In the data rows, 128 means zero.
Some points, one per row:
tensor([82., 134., 139., 126., 124., 151., 151., 173., 129., 87., 143., 131., 153., 86., 156.,
        102., 109., 117., 106., 146., 85., 111., 131., 133., 134.])
tensor([108., 123., 117., 133., 115., 120., 158., 170., 134., 105., 148., 109., 150., 86., 131.,
        114., 123., 132., 113., 135., 170., 119., 116., 118., 143.])
tensor([157., 104., 118., 152., 101., 111., 137., 136., 152., 154., 120., 87., 106., 117., 169.,
        144., 127., 156., 132., 112., 95., 88., 77., 85., 117.])
tensor([161., 102., 112., 133., 103., 130., 140., 120., 158., 155., 93., 95., 106., 148., 168.,
        170., 110., 137., 106., 135., 98., 105., 157., 163., 125.])
tensor([151., 121., 142., 133., 103., 107., 160., 154., 148., 146., 149., 133., 108., 91., 82.,
        153., 146., 144., 133., 151., 101., 171., 145., 83., 155.])
tensor([162., 122., 122., 117., 124., 143., 152., 136., 127., 150., 122., 120., 86., 138., 138.,
        105., 120., 148., 106., 151., 90., 90., 122., 121., 137.])
tensor([109., 129., 139., 125., 126., 150., 150., 153., 99., 113., 131., 136., 142., 99., 121.,
        133., 112., 121., 108., 138., 89., 116., 105., 108., 139.])
tensor([163., 126., 139., 118., 117., 138., 168., 127., 147., 158., 132., 142., 117., 144., 80.,
        173., 133., 118., 102., 168., 95., 94., 147., 152., 158.])
tensor([166., 116., 104., 154., 177., 93., 155., 128., 129., 147., 148., 89., 122., 129., 163.,
        152., 138., 151., 137., 117., 139., 168., 160., 91., 121.])
tensor([153., 105., 112., 144., 99., 165., 80., 156., 125., 134., 159., 115., 113., 95., 93.,
        161., 151., 151., 121., 148., 82., 143., 144., 88., 159.])
tensor([161., 116., 112., 140., 152., 142., 118., 149., 122., 126., 114., 122., 104., 156., 82.,
        108., 148., 149., 137., 152., 169., 130., 145., 121., 158.])
tensor([155., 107., 132., 147., 99., 93., 157., 149., 148., 149., 147., 104., 110., 99., 83.,
        146., 140., 153., 137., 131., 87., 162., 156., 82., 137.])
tensor([165., 140., 160., 124., 123., 162., 146., 105., 157., 167., 117., 157., 131., 153., 162.,
        90., 113., 116., 109., 149., 99., 116., 138., 143., 129.])
tensor([110., 139., 152., 122., 136., 137., 116., 111., 123., 146., 103., 101., 134., 126., 159.,
        115., 136., 113., 123., 105., 92., 126., 129., 116., 152.])
tensor([80., 119., 109., 134., 124., 105., 131., 96., 124., 162., 116., 108., 146., 147., 152.,
        116., 134., 128., 122., 139., 171., 122., 150., 165., 143.])
tensor([85., 154., 130., 95., 145., 167., 83., 170., 121., 83., 157., 165., 89., 84., 155.,
        134., 110., 110., 94., 77., 163., 110., 111., 107., 76.])
tensor([80., 150., 155., 109., 141., 170., 159., 159., 121., 90., 144., 168., 160., 89., 150.,
        127., 115., 95., 91., 159., 85., 136., 123., 105., 152.])
tensor([81., 152., 161., 115., 96., 158., 165., 98., 134., 146., 146., 160., 121., 137., 147.,
        170., 134., 110., 127., 151., 104., 111., 133., 159., 124.])
tensor([167., 121., 143., 153., 110., 119., 155., 176., 104., 77., 162., 129., 135., 160., 158.,
        91., 117., 131., 128., 142., 86., 174., 117., 139., 140.])
tensor([80., 109., 115., 155., 130., 145., 131., 114., 125., 153., 109., 154., 123., 137., 108.,
        161., 119., 143., 128., 121., 172., 168., 98., 122., 128.])
tensor([78., 130., 138., 147., 115., 118., 161., 166., 93., 79., 78., 140., 153., 169., 160.,
        113., 126., 124., 123., 153., 172., 174., 113., 125., 156.])
tensor([158., 104., 116., 144., 174., 171., 92., 165., 133., 109., 81., 105., 120., 165., 170.,
        112., 146., 147., 151., 151., 86., 122., 158., 100., 146.])
tensor([112., 132., 131., 122., 118., 130., 127., 157., 125., 106., 118., 139., 150., 94., 130.,
        95., 125., 124., 107., 121., 116., 129., 135., 143., 116.])
tensor([158., 124., 131., 119., 160., 148., 143., 133., 106., 103., 105., 136., 128., 147., 118.,
        116., 121., 126., 163., 138., 92., 111., 77., 118., 84.])
tensor([90., 145., 155., 153., 176., 142., 79., 168., 115., 164., 160., 121., 139., 158., 116.,
        166., 104., 110., 158., 113., 86., 96., 136., 165., 91.])
tensor([78., 135., 147., 137., 118., 136., 162., 142., 111., 108., 98., 150., 140., 164., 160.,
        105., 127., 118., 117., 154., 146., 153., 123., 130., 148.])
tensor([87., 161., 163., 114., 101., 155., 99., 170., 103., 161., 87., 86., 78., 137., 133.,
        99., 132., 98., 141., 81., 170., 89., 121., 129., 162.])
tensor([78., 132., 125., 136., 107., 103., 90., 167., 90., 82., 88., 142., 78., 163., 153.,
        107., 119., 107., 123., 78., 161., 166., 99., 122., 164.])
tensor([80., 160., 145., 108., 136., 132., 130., 174., 128., 118., 148., 127., 108., 113., 149.,
        114., 118., 109., 109., 136., 90., 122., 102., 119., 149.])
tensor([156., 118., 115., 137., 102., 91., 167., 144., 133., 144., 154., 117., 119., 99., 138.,
        158., 149., 145., 124., 148., 88., 163., 140., 119., 154.])
tensor([150., 108., 118., 140., 110., 165., 82., 165., 125., 119., 165., 135., 116., 90., 103.,
        164., 161., 157., 110., 159., 173., 133., 149., 86., 80.])
Here are 12 more points, each followed by its number:
tensor([164., 121., 102., 111., 126., 123., 162., 114., 134., 167., 129., 154., 154., 157., 87.,
        113., 118., 115., 177., 152., 163., 96., 150., 138., 84.]) 0
tensor([77., 153., 145., 89., 157., 174., 79., 98., 141., 159., 141., 87., 163., 82., 82.,
        124., 133., 123., 176., 98., 94., 109., 116., 102., 78.]) 1
tensor([85., 169., 170., 98., 125., 94., 82., 166., 126., 77., 147., 98., 154., 168., 138.,
        117., 135., 88., 107., 84., 102., 147., 109., 113., 156.]) 2
tensor([152., 123., 117., 97., 151., 161., 142., 141., 78., 79., 98., 153., 148., 161., 98.,
        100., 125., 123., 171., 155., 83., 118., 77., 135., 79.]) 3
tensor([159., 103., 109., 151., 169., 160., 92., 166., 118., 104., 84., 107., 120., 158., 80.,
        113., 152., 151., 156., 148., 173., 107., 155., 106., 153.]) 4
tensor([161., 135., 127., 119., 122., 126., 131., 126., 138., 153., 147., 152., 143., 144., 82.,
        91., 134., 130., 102., 134., 86., 87., 131., 150., 161.]) 5
tensor([108., 102., 110., 147., 149., 148., 162., 106., 115., 117., 152., 101., 125., 128., 164.,
        134., 129., 138., 132., 130., 170., 162., 148., 110., 103.]) 6
tensor([125., 128., 130., 128., 118., 119., 161., 158., 134., 125., 151., 129., 101., 93., 110.,
        145., 130., 138., 121., 155., 123., 144., 130., 93., 155.]) 7
tensor([100., 158., 160., 158., 174., 151., 81., 123., 92., 92., 84., 128., 162., 89., 97.,
        98., 101., 94., 168., 112., 173., 111., 113., 150., 94.]) 8
tensor([164., 113., 119., 137., 91., 106., 164., 113., 133., 149., 153., 106., 130., 140., 164.,
        167., 141., 139., 125., 146., 174., 170., 152., 167., 133.]) 9
tensor([95., 136., 134., 146., 178., 148., 160., 139., 104., 85., 162., 112., 163., 103., 121.,
        104., 99., 117., 140., 119., 168., 102., 130., 138., 99.]) 10
tensor([113., 140., 142., 118., 117., 116., 110., 151., 123., 103., 146., 95., 146., 149., 120.,
        136., 132., 115., 110., 98., 124., 148., 96., 104., 154.]) 11
Which two of these numbered points are nearest to each point below, looking only along the 5 directions in which the first points spread most? Their numbers follow each, nearest first.
tensor([162., 129., 121., 117., 111., 101., 115., 129., 124., 145., 102., 150., 144., 115., 83.,
        84., 146., 135., 109., 110., 139., 165., 140., 159., 114.]) > 6 11
tensor([80., 98., 105., 159., 101., 174., 156., 120., 136., 151., 125., 171., 119., 143., 82.,
        158., 109., 159., 120., 108., 172., 169., 75., 94., 118.]) > 6 11
tensor([158., 123., 108., 112., 128., 166., 120., 131., 88., 105., 91., 141., 154., 145., 124.,
        127., 131., 129., 154., 155., 113., 129., 94., 147., 111.]) > 3 11
tensor([109., 144., 124., 109., 139., 161., 148., 159., 142., 89., 123., 148., 104., 115., 127.,
        116., 109., 117., 133., 159., 85., 124., 120., 123., 119.]) > 3 10
tensor([85., 149., 156., 134., 114., 138., 168., 158., 103., 91., 81., 153., 77., 165., 130.,
        104., 121., 103., 131., 155., 169., 94., 105., 127., 150.]) > 2 10
tensor([100., 154., 158., 160., 179., 139., 84., 107., 83., 97., 88., 133., 76., 94., 99.,
        111., 99., 88., 160., 123., 166., 108., 110., 130., 110.]) > 8 10
tensor([159., 111., 151., 136., 107., 174., 132., 145., 131., 146., 149., 104., 146., 129., 90.,
        168., 143., 158., 110., 149., 132., 160., 154., 83., 156.]) > 7 6
tensor([79., 153., 147., 97., 139., 166., 81., 98., 134., 158., 149., 120., 159., 106., 110.,
        113., 132., 115., 150., 90., 91., 105., 121., 116., 108.]) > 1 10
tensor([84., 155., 148., 108., 126., 151., 123., 169., 104., 133., 115., 119., 88., 120., 115.,
        123., 122., 105., 153., 81., 166., 91., 114., 116., 134.]) > 8 10
tensor([163., 105., 113., 148., 93., 129., 155., 148., 143., 143., 136., 99., 118., 115., 84.,
        149., 131., 152., 127., 122., 121., 164., 107., 90., 129.]) > 7 6
tensor([86., 173., 172., 87., 150., 103., 85., 173., 138., 165., 146., 106., 156., 78., 146.,
        122., 129., 92., 93., 96., 98., 144., 106., 103., 162.]) > 10 11
tensor([164., 116., 124., 128., 105., 102., 132., 103., 121., 104., 152., 125., 140., 131., 131.,
        86., 135., 129., 116., 118., 173., 115., 137., 157., 127.]) > 6 11
tensor([152., 110., 113., 136., 114., 136., 111., 155., 128., 135., 160., 134., 129., 102., 99.,
        136., 157., 152., 107., 154., 167., 144., 122., 115., 81.]) > 7 6
tensor([152., 134., 114., 110., 131., 113., 78., 151., 147., 134., 142., 134., 135., 103., 87.,
        166., 154., 154., 104., 79., 91., 170., 138., 165., 161.]) > 7 6
tensor([168., 132., 139., 123., 99., 127., 81., 109., 127., 156., 156., 157., 130., 123., 160.,
        86., 147., 111., 113., 153., 84., 89., 140., 157., 162.]) > 5 0
tensor([153., 100., 101., 114., 132., 94., 82., 146., 139., 136., 144., 135., 142., 129., 105.,
        91., 149., 151., 176., 76., 163., 157., 75., 157., 86.]) > 4 6
tensor([119., 129., 122., 145., 147., 126., 162., 138., 113., 109., 158., 108., 148., 103., 137.,
        122., 115., 125., 135., 126., 138., 127., 134., 120., 118.]) > 11 6
tensor([79., 129., 133., 145., 117., 127., 160., 178., 122., 89., 149., 119., 152., 167., 157.,
        95., 113., 112., 119., 121., 169., 96., 151., 144., 145.]) > 2 10
tensor([96., 136., 135., 148., 174., 140., 161., 145., 102., 81., 160., 108., 155., 92., 118.,
        99., 107., 119., 150., 118., 172., 104., 124., 152., 100.]) > 10 2
tensor([79., 143., 142., 125., 130., 131., 160., 177., 121., 84., 164., 144., 77., 167., 160.,
        104., 126., 127., 111., 163., 170., 87., 111., 127., 156.]) > 2 10
tensor([153., 102., 97., 138., 110., 171., 161., 95., 135., 123., 139., 106., 91., 108., 97.,
        126., 148., 106., 107., 139., 109., 154., 102., 123., 121.]) > 7 5
tensor([167., 120., 102., 141., 179., 84., 82., 123., 106., 139., 81., 117., 152., 105., 164.,
        162., 132., 138., 139., 152., 170., 147., 128., 81., 155.]) > 4 6
tensor([133., 134., 117., 134., 162., 143., 135., 140., 130., 103., 130., 129., 111., 120., 155.,
        154., 107., 114., 117., 123., 165., 116., 139., 126., 144.]) > 11 6
tensor([119., 154., 155., 113., 158., 146., 79., 98., 127., 150., 155., 164., 135., 137., 107.,
        145., 137., 115., 133., 124., 130., 140., 117., 157., 97.]) > 1 10
tensor([167., 128., 109., 126., 120., 117., 167., 106., 119., 160., 161., 138., 80., 143., 168.,
        90., 134., 133., 107., 162., 165., 166., 140., 148., 166.]) > 9 6
tensor([156., 128., 124., 118., 118., 120., 107., 128., 135., 154., 154., 143., 115., 123., 114.,
        83., 136., 138., 110., 164., 84., 137., 135., 151., 103.]) > 5 0
tensor([80., 132., 109., 117., 149., 147., 163., 156., 111., 102., 150., 138., 88., 105., 162.,
        150., 102., 102., 176., 159., 155., 110., 131., 98., 82.]) > 10 11
tensor([161., 140., 121., 114., 134., 142., 160., 111., 141., 168., 143., 151., 158., 160., 171.,
        99., 125., 130., 102., 165., 85., 96., 121., 133., 158.]) > 5 0
tensor([161., 130., 132., 139., 114., 110., 165., 125., 127., 146., 156., 130., 140., 134., 79.,
        168., 124., 144., 128., 163., 89., 169., 121., 160., 142.]) > 7 9
tensor([165., 129., 128., 104., 134., 152., 157., 116., 153., 131., 120., 145., 143., 152., 113.,
        96., 116., 120., 147., 158., 86., 110., 146., 140., 165.]) > 5 0
tensor([168., 132., 143., 143., 168., 143., 136., 138., 147., 132., 116., 123., 91., 117., 157.,
        143., 110., 124., 132., 119., 128., 113., 97., 95., 116.]) > 3 11
tensor([165., 146., 137., 105., 120., 165., 161., 118., 156., 154., 123., 142., 130., 148., 161.,
        171., 131., 127., 105., 160., 98., 106., 129., 148., 133.]) > 5 0
tensor([112., 135., 122., 126., 155., 134., 157., 149., 125., 116., 145., 116., 94., 99., 152.,
        134., 113., 128., 120., 144., 139., 98., 120., 102., 139.]) > 11 10
tensor([160., 125., 107., 111., 140., 140., 146., 109., 147., 109., 114., 128., 155., 100., 116.,
        100., 115., 136., 151., 157., 85., 110., 139., 138., 159.]) > 5 3
tensor([82., 115., 115., 146., 174., 105., 165., 87., 118., 166., 150., 98., 137., 156., 146.,
        172., 127., 119., 135., 114., 171., 93., 150., 169., 127.]) > 0 9
tensor([108., 142., 135., 100., 137., 131., 125., 115., 128., 118., 97., 120., 125., 137., 88.,
        111., 145., 113., 127., 121., 111., 146., 140., 135., 91.]) > 11 6
tensor([160., 135., 118., 121., 125., 129., 157., 117., 138., 131., 140., 136., 150., 121., 81.,
        93., 129., 136., 103., 159., 117., 91., 127., 143., 153.]) > 5 0
